Each path below is one point turned by a fixed rotation once a step. After each direction that follows a path, write how fast that rotation turns it, in degrees per step (0 if it stays still).
Each turn is a multiple of 5 degrees from 10 to 175, or 0.
Each row of a path follows its step; steps can be skipped.
path 1
step 7: -1.79 0.29 -1.92 -0.11 -2.37 2.95 -1.35 -0.39 -0.62 0.48 2.11 1.31 1.67
 2.72 -1.40 2.78 -1.66 -2.56 -0.18 -1.80 -0.33 1.84 5.40 -0.15 1.47 1.98
 0.92 0.37 -0.27 -1.75 2.10 -0.01 -1.32 -1.25 -1.05 1.02 0.19 -0.68
 -0.14 -0.21 3.46 0.73 1.74 -0.49 -0.16 2.81 -1.39 -2.22 -2.98 -1.32
 1.81 -0.49 2.98 3.00
step 8: -0.05 -0.95 -1.19 1.35 -2.29 -0.41 -2.69 1.96 -1.44 1.37 3.27 -0.04
 -0.35 1.34 -0.19 1.48 1.66 0.02 -1.71 -1.88 -0.02 0.35 1.63 -0.57 0.44
 -0.50 1.86 -1.70 -2.55 -1.63 -0.17 -1.45 -1.16 1.45 1.17 -0.18 1.17
 -0.73 0.95 -3.48 0.90 1.31 -2.40 -0.39 -3.91 2.62 -0.81 0.97 -2.96 1.24
 0.62 -4.74 3.65 3.14
step 9: 0.80 0.23 -2.03 -2.23 -1.53 0.07 0.66 4.04 2.63 2.78 2.72 -0.10 -0.81
 0.11 1.49 1.47 0.96 1.11 -0.77 -0.52 0.71 -0.75 2.20 0.23 0.81 1.90
 -1.18 -1.27 0.00 1.94 3.28 0.09 -0.85 -2.09 1.67 -1.90 2.73 -2.28 -1.70
 -2.37 0.38 1.42 -2.68 -2.18 -4.02 0.03 0.04 -1.27 -1.17 -0.03 -1.18
 -4.55 0.13 -2.06
step 14: 2.38 1.04 -0.37 1.96 -2.14 -0.10 2.81 1.65 -1.02 1.34 -0.09 1.20 -0.27
 2.01 0.20 -2.55 2.80 0.01 -0.68 -1.28 -1.26 1.70 1.82 1.09 3.79 -3.51
 -1.06 0.47 -0.60 -0.53 0.86 -2.00 -1.31 0.71 -0.89 -0.21 2.42 -1.72
 -0.98 -2.70 -1.83 0.50 0.27 -3.36 0.05 1.78 2.97 1.38 -4.36 0.45 3.10
 -1.39 1.44 -2.10
step 17: -1.91 -1.19 0.14 -0.23 -2.93 2.57 -2.78 -0.60 2.26 0.63 2.63 0.00 0.06
 1.08 0.94 -1.37 2.10 0.11 -1.42 -0.72 -1.74 2.29 0.17 2.89 2.06 0.47
 0.68 0.88 -3.39 1.95 -2.36 1.44 2.70 -2.27 1.49 0.54 -2.25 -1.08 -1.10
 -0.45 -0.08 2.18 0.79 -3.31 -3.38 2.45 -2.90 -2.48 0.07 -2.01 0.22
 -0.24 2.20 -1.71
step 20: 3.57 -0.30 -2.21 0.44 -1.77 0.27 1.29 1.97 1.16 1.31 2.47 -0.65 1.58
 0.09 -1.04 0.46 0.47 -0.21 -0.61 -2.87 -4.91 1.22 0.43 0.11 2.59 -2.77
 -0.71 -1.66 0.25 -0.73 1.58 1.88 0.50 2.38 -0.56 1.87 -2.02 -0.86 -1.07
 -1.94 -2.20 0.01 1.80 1.23 -0.56 0.24 3.04 -2.55 -1.24 2.68 -4.13 0.74
 2.33 -1.02
step 23: -4.38 1.00 -0.99 1.19 -1.67 1.61 1.77 0.90 3.18 4.07 1.00 -0.44 -1.76
 -0.46 2.17 0.85 -0.42 -3.85 -0.12 -2.79 -0.41 0.80 1.29 0.23 0.78 1.46
 -0.26 1.18 -2.60 1.47 2.03 -2.44 0.73 1.11 1.84 2.00 -0.32 1.06 -0.51
 -1.61 -0.02 -0.37 3.77 -2.11 -2.53 1.62 -0.55 -0.14 -3.61 0.87 1.92
 -0.72 0.39 1.44
step 24: 1.04 0.19 -2.73 1.05 -0.85 1.97 0.92 1.45 0.39 -1.07 -1.33 1.58 -2.89
 -1.19 0.01 0.39 1.83 -2.49 -1.01 -3.56 1.27 3.20 2.53 1.08 0.05 1.26
 -2.56 -1.48 -1.36 0.22 1.03 -1.11 -1.53 -0.71 0.63 2.54 -1.76 0.66 2.15
 -2.90 -0.45 1.46 1.02 1.20 -4.07 -0.32 -0.30 0.57 -4.57 2.56 -2.58
 -2.32 1.56 -0.26
0.65 0.20 -0.54 0.78 -0.69 -0.17 -0.58 -0.37 1.09 0.55 -0.76 -0.47 -0.43
 0.24 -0.71 0.10 -0.53 -0.48 1.01 0.06 -0.72 -0.23 -0.61 0.65 -0.27 0.33
 -0.25 0.29 0.73 0.03 0.34 0.55 0.70 0.17 0.04 -0.61 -0.79 0.61 0.49
 -0.46 0.30 -0.59 0.77 1.12 -0.80 0.24 0.04 -0.27 -0.26 -0.14 0.24 -0.55
 0.12 0.44 | 20
0.01 -1.07 -0.08 0.29 0.22 -0.39 1.29 0.38 -0.62 -0.26 -0.26 0.54 0.10
 0.29 0.35 -0.76 -0.29 -0.57 0.13 -0.23 0.31 -0.58 0.68 -0.38 1.01 -1.25
 -0.13 0.16 0.77 0.68 -0.51 0.04 0.71 0.26 0.21 0.01 -0.36 1.04 0.34
 -0.38 -0.12 0.19 -0.95 0.89 0.02 0.14 -0.54 -0.35 0.18 0.08 -0.07 -0.52
 0.76 0.31 | 175
0.56 0.05 0.28 -0.43 -0.10 0.05 -0.30 -0.06 0.05 0.59 -0.04 0.18 0.26
 -0.50 -0.39 0.44 0.77 -0.26 -0.08 -0.68 -1.05 -0.02 -1.06 -0.44 0.96
 0.37 -0.18 -0.11 0.95 0.48 0.47 0.72 -0.07 -0.89 -0.65 -0.05 -0.21 0.86
 0.01 0.27 -0.10 0.16 -0.83 -0.04 1.50 0.52 0.08 0.34 0.57 -0.38 -0.96
 0.44 -0.25 -0.48 | 70
-0.73 -0.20 0.55 0.44 -0.83 0.33 0.83 -0.18 0.16 -0.84 1.19 -0.93 0.17
 0.30 -0.71 0.12 -0.82 0.40 -0.92 -0.78 -0.08 0.10 -0.61 0.19 0.48 -0.16
 0.16 -0.03 0.32 0.22 -0.08 0.17 0.18 -0.22 -0.16 0.11 0.37 0.26 0.16
 -0.30 -0.76 0.92 1.29 0.31 -0.11 0.30 0.55 1.17 0.21 -0.49 0.36 0.16
 0.47 0.30 | 115
0.29 0.37 -0.24 0.11 0.49 0.23 0.82 0.80 0.43 0.01 -0.44 0.28 -1.21 0.08
 0.55 -0.17 -0.65 -0.42 -0.01 -0.90 0.19 -0.03 -0.59 -0.07 0.01 -0.42
 1.21 0.29 0.46 0.65 0.22 -0.70 0.34 -0.83 -0.15 -0.78 0.11 -0.06 -0.09
 -0.42 0.22 -0.07 -0.02 -0.81 -0.31 0.16 0.78 0.32 -0.30 0.94 0.51 0.42
 -1.41 -0.37 | 80
-0.05 -0.38 -0.76 1.18 0.44 -0.51 0.21 -0.09 0.06 -0.33 0.36 0.00 0.05
 -0.87 -0.02 -0.28 -0.15 1.05 -0.08 0.68 -0.16 0.64 0.33 -0.22 -0.31
 1.08 0.39 -0.31 -0.17 0.28 -0.82 0.30 0.45 -0.12 0.44 -0.08 0.18 0.27
 0.04 -0.26 0.82 -0.06 -1.08 0.43 0.38 0.34 1.14 1.11 -0.72 -0.61 -0.25
 -0.81 -0.56 -0.13 | 110
0.47 -1.39 0.42 0.27 0.64 0.72 -0.58 -0.56 0.69 -0.43 1.22 0.49 -0.43
 -0.25 -0.27 0.16 0.41 -0.45 -0.13 -0.32 0.55 -0.30 -0.31 -0.12 -0.48
 0.64 -1.02 -0.50 -0.06 0.38 0.20 -1.24 0.00 -0.92 0.15 -0.32 0.03 0.05
 0.84 -0.82 0.26 -0.07 -0.40 -0.54 -0.57 0.33 -0.47 -0.37 0.30 -0.39
 0.34 -0.27 0.32 -0.04 | 45
-0.47 -0.04 0.36 0.09 0.56 0.47 -0.49 -0.56 1.38 -0.34 0.28 0.49 0.35
 0.93 0.30 -0.19 0.57 0.90 -0.09 0.19 -0.48 0.31 0.37 -0.08 -0.14 -0.77
 0.18 -0.60 1.16 -0.23 -0.23 0.04 -0.39 0.52 0.46 -0.06 -0.20 0.26 -0.36
 -0.13 -0.20 0.83 0.23 0.45 -0.22 -0.09 0.03 -0.40 0.95 0.59 -0.57 -0.72
 -1.54 -0.11 | 45
path 2
step 0: -0.68 -1.48 -0.91 -2.02 -1.21 0.09 -2.86 -0.46 0.40 0.58 1.68 -1.85
 -2.14 1.40 -1.09 -1.26 0.82 -1.06 -2.17 -1.27 -2.66 -0.64 1.77 1.41
 -0.71 -1.37 -2.16 -1.47 1.20 3.09 -0.62 -0.78 2.28 1.98 1.25 -1.58 4.19
 0.50 -1.83 1.03 0.23 0.34 -1.19 -5.63 0.47 2.96 2.38 0.83 -2.48 -0.10
 0.27 1.60 2.53 -3.77
step 1: 0.70 -0.07 0.65 2.65 -3.52 3.72 0.46 2.16 0.28 -0.77 1.37 -0.29 -0.87
 -2.23 -1.74 2.41 0.29 0.86 2.22 0.82 -1.19 -1.56 1.87 -0.65 -0.40 -1.74
 -0.35 -2.23 0.36 -2.71 2.63 2.83 1.83 2.20 -1.45 2.43 2.71 1.35 2.05
 0.12 2.48 3.82 -2.46 0.45 -0.44 1.86 -0.52 -3.38 1.00 -0.81 2.64 -1.74
 0.96 -1.38
step 4: 0.47 -1.99 -4.81 -0.40 1.55 1.09 1.50 0.04 -1.12 -1.82 -0.54 -0.84 0.37
 -1.64 1.78 0.22 -1.38 -2.44 -0.26 2.85 -1.70 -5.40 -0.80 -2.03 -0.05
 -1.97 -0.72 -1.20 -1.19 1.02 0.46 3.10 -2.14 -1.04 -0.79 -0.30 5.63
 -1.78 -0.50 -1.63 -1.97 -1.83 1.98 -1.27 -1.21 -0.45 -1.25 -1.83 0.36
 1.35 -0.24 2.18 1.05 1.16
step 7: -1.98 0.84 5.29 1.70 -0.38 0.26 0.19 0.52 -3.47 -1.05 -1.50 -1.39 1.23
 -2.46 1.50 -0.25 0.98 -1.18 0.17 0.82 -0.40 -0.51 1.92 3.25 -2.83 0.74
 0.02 -1.48 -1.38 -0.55 2.23 4.11 1.51 -1.33 0.21 3.89 1.84 0.61 -0.57
 3.15 -0.74 3.28 -0.38 2.01 -1.08 -0.69 -0.39 -2.18 0.46 -1.13 -0.05
 3.15 1.21 1.98
step 14: -1.75 -2.39 -1.57 -0.25 3.30 -0.57 0.96 -2.91 1.53 -0.55 2.21 -3.05
 -0.89 1.76 0.66 1.94 -3.61 1.02 -2.14 -1.06 -0.42 -4.12 -1.83 -2.58
 2.60 2.68 0.17 -2.08 -0.98 1.05 0.14 1.40 1.13 -1.47 0.91 2.28 2.27
 -4.35 -0.89 -1.07 0.50 0.44 -3.01 -0.77 -0.89 -0.22 1.20 -0.31 1.71
 -0.30 2.05 -2.21 -0.54 0.79
step 16: 1.97 0.22 -0.27 -0.19 0.03 -0.45 -0.76 -4.42 -0.35 -0.74 1.16 -1.44
 -1.49 -0.28 -0.38 0.51 0.92 0.97 -2.89 -0.27 -3.75 2.92 -0.35 -2.77
 -1.27 -1.26 3.54 -0.75 -1.28 1.99 -0.51 3.48 0.77 0.86 2.06 0.81 1.57
 2.45 -1.35 4.24 0.78 -0.90 0.61 -1.90 1.44 0.85 2.13 0.55 -2.37 -1.59
 3.91 -0.02 -3.41 0.48
step 17: -1.52 0.73 -0.48 0.72 0.92 -0.80 -0.20 1.42 0.69 0.61 0.20 -0.85 -0.13
 -3.17 0.81 2.78 -2.31 -1.80 1.75 -0.98 -0.62 2.92 -0.13 3.77 2.33 0.25
 1.98 1.01 -1.54 1.11 4.08 3.75 0.39 0.22 -0.98 2.26 2.45 3.12 1.62
 -0.96 -0.22 3.26 -1.25 -2.87 1.25 0.03 1.80 -2.21 2.26 -1.90 -2.63
 -0.74 -1.56 2.41
step 21: 1.49 0.56 0.57 -0.11 1.38 0.57 -1.17 -0.21 0.81 2.41 0.86 -0.39 -2.31
 0.85 1.43 -1.59 1.74 0.44 -0.79 0.34 1.47 -0.39 4.58 1.92 -3.21 -2.85
 0.09 -1.26 2.93 -1.47 -0.45 1.21 1.03 2.45 0.67 -0.91 0.29 2.11 -2.92
 1.09 -2.33 0.98 -2.15 -5.38 1.56 2.95 -1.07 -1.03 1.86 1.76 1.22 -1.07
 -2.07 3.16
-0.84 0.15 0.07 0.51 0.02 0.05 -0.16 -0.51 0.25 -0.23 0.12 0.32 -0.09
 0.99 0.31 -0.22 0.23 0.55 0.41 -0.01 0.18 -0.09 0.41 -0.54 -0.69 -1.15
 -0.01 0.07 -0.50 -0.71 -0.04 -0.29 -0.47 -0.16 -0.47 -0.09 0.63 -0.01
 0.16 -0.64 -0.66 -0.75 0.28 -0.21 -1.07 0.03 -0.04 0.08 1.59 1.47 0.05
 -0.91 -0.14 -0.40 | 40
-0.81 0.54 -0.49 -0.81 0.56 0.31 0.02 -0.10 0.01 -0.10 0.09 -0.26 0.40
 0.19 0.42 0.00 0.61 -0.57 0.23 0.19 -0.81 0.42 0.09 -0.74 0.13 0.41
 -1.13 0.04 0.17 0.28 0.38 0.09 -0.31 0.81 0.82 0.20 -0.23 -0.07 -0.83
 -1.05 0.73 -1.27 -0.25 -0.90 -0.58 0.63 -0.37 -0.21 0.13 -0.40 -0.55
 0.87 -0.68 0.13 | 175
0.41 0.41 -0.34 0.22 -0.43 0.11 -1.47 0.32 0.26 -0.62 0.15 -0.14 -0.40
 0.60 -0.08 0.09 0.87 0.17 0.12 1.07 0.45 -1.45 0.61 0.42 0.01 0.47
 -0.74 0.46 0.23 0.15 0.41 -0.24 0.97 0.66 -0.13 -0.43 -1.22 0.25 0.39
 0.47 0.17 0.31 0.19 -0.46 -0.09 0.02 0.86 -0.32 0.55 -0.05 -0.38 -0.09
 -0.14 -0.54 | 35
-0.61 -0.30 -0.48 0.68 -0.72 0.28 0.09 0.25 0.41 0.53 -0.01 -0.28 0.41
 0.72 0.23 -0.60 -0.65 -0.97 -0.25 -1.39 0.92 0.61 0.52 0.00 1.40 0.70
 0.22 0.14 0.78 0.83 0.15 -0.40 0.46 -0.04 0.59 -0.33 -0.42 -0.11 -0.35
 0.11 -0.24 0.10 0.17 -0.33 0.11 0.39 0.25 0.11 0.80 0.67 -0.23 -0.49
 0.37 0.56 | 120
0.21 0.04 0.51 0.19 -0.66 -0.68 0.39 -0.62 -1.26 -0.41 0.65 -0.37 -1.06
 -0.65 0.46 -0.34 -0.46 0.41 -0.75 0.19 -0.13 0.38 0.55 0.29 0.12 -0.59
 0.51 -0.36 -0.01 0.37 0.55 -0.04 0.33 0.11 0.43 -1.32 -1.02 -0.36 -0.79
 -0.31 -0.55 -0.80 -0.23 0.65 -0.53 0.22 0.55 0.30 -0.17 0.02 0.01 0.24
 -0.84 -0.19 | 130
-0.98 -0.33 0.40 0.76 0.26 -0.14 0.79 -0.07 -0.26 0.41 0.08 0.16 0.44
 -0.34 -1.49 -0.20 -0.17 0.21 0.19 0.12 0.05 -1.21 0.56 -0.20 0.34 0.25
 0.11 0.44 -0.45 -0.59 -0.20 -0.25 -0.31 1.06 0.00 -0.14 0.33 -0.85 0.26
 0.30 -0.02 -0.09 0.55 -0.19 -0.10 -0.05 0.78 1.32 -0.11 -0.50 -0.87
 0.36 -0.60 0.91 | 70
-0.27 0.06 0.59 -0.65 0.55 -0.16 0.13 -0.50 -0.33 0.32 0.28 0.77 0.68
 0.95 -0.34 0.56 -0.79 -0.13 0.57 -0.40 0.77 -0.33 0.26 -0.06 0.08 -0.56
 -0.55 0.29 0.47 0.19 0.38 0.82 0.61 -0.73 0.51 0.00 -0.05 0.60 0.46
 0.04 -0.28 -0.55 -0.20 1.50 -0.12 -0.67 0.33 -0.75 0.47 -1.04 -0.88
 0.39 -0.09 -0.20 | 70
0.28 0.92 -1.18 -0.02 -0.10 -0.44 0.10 0.13 0.04 -0.78 0.28 0.38 0.16
 -0.84 0.04 -0.40 -0.24 0.59 0.68 0.31 0.41 0.41 0.20 -0.75 0.57 -0.21
 0.53 1.07 0.28 0.97 -0.40 0.45 0.23 -0.55 -0.47 -0.14 0.50 0.67 0.12
 -0.33 0.11 -0.08 1.42 -0.47 0.22 -0.85 0.04 -0.17 -0.33 0.21 -0.11 0.07
 -1.16 0.49 | 55
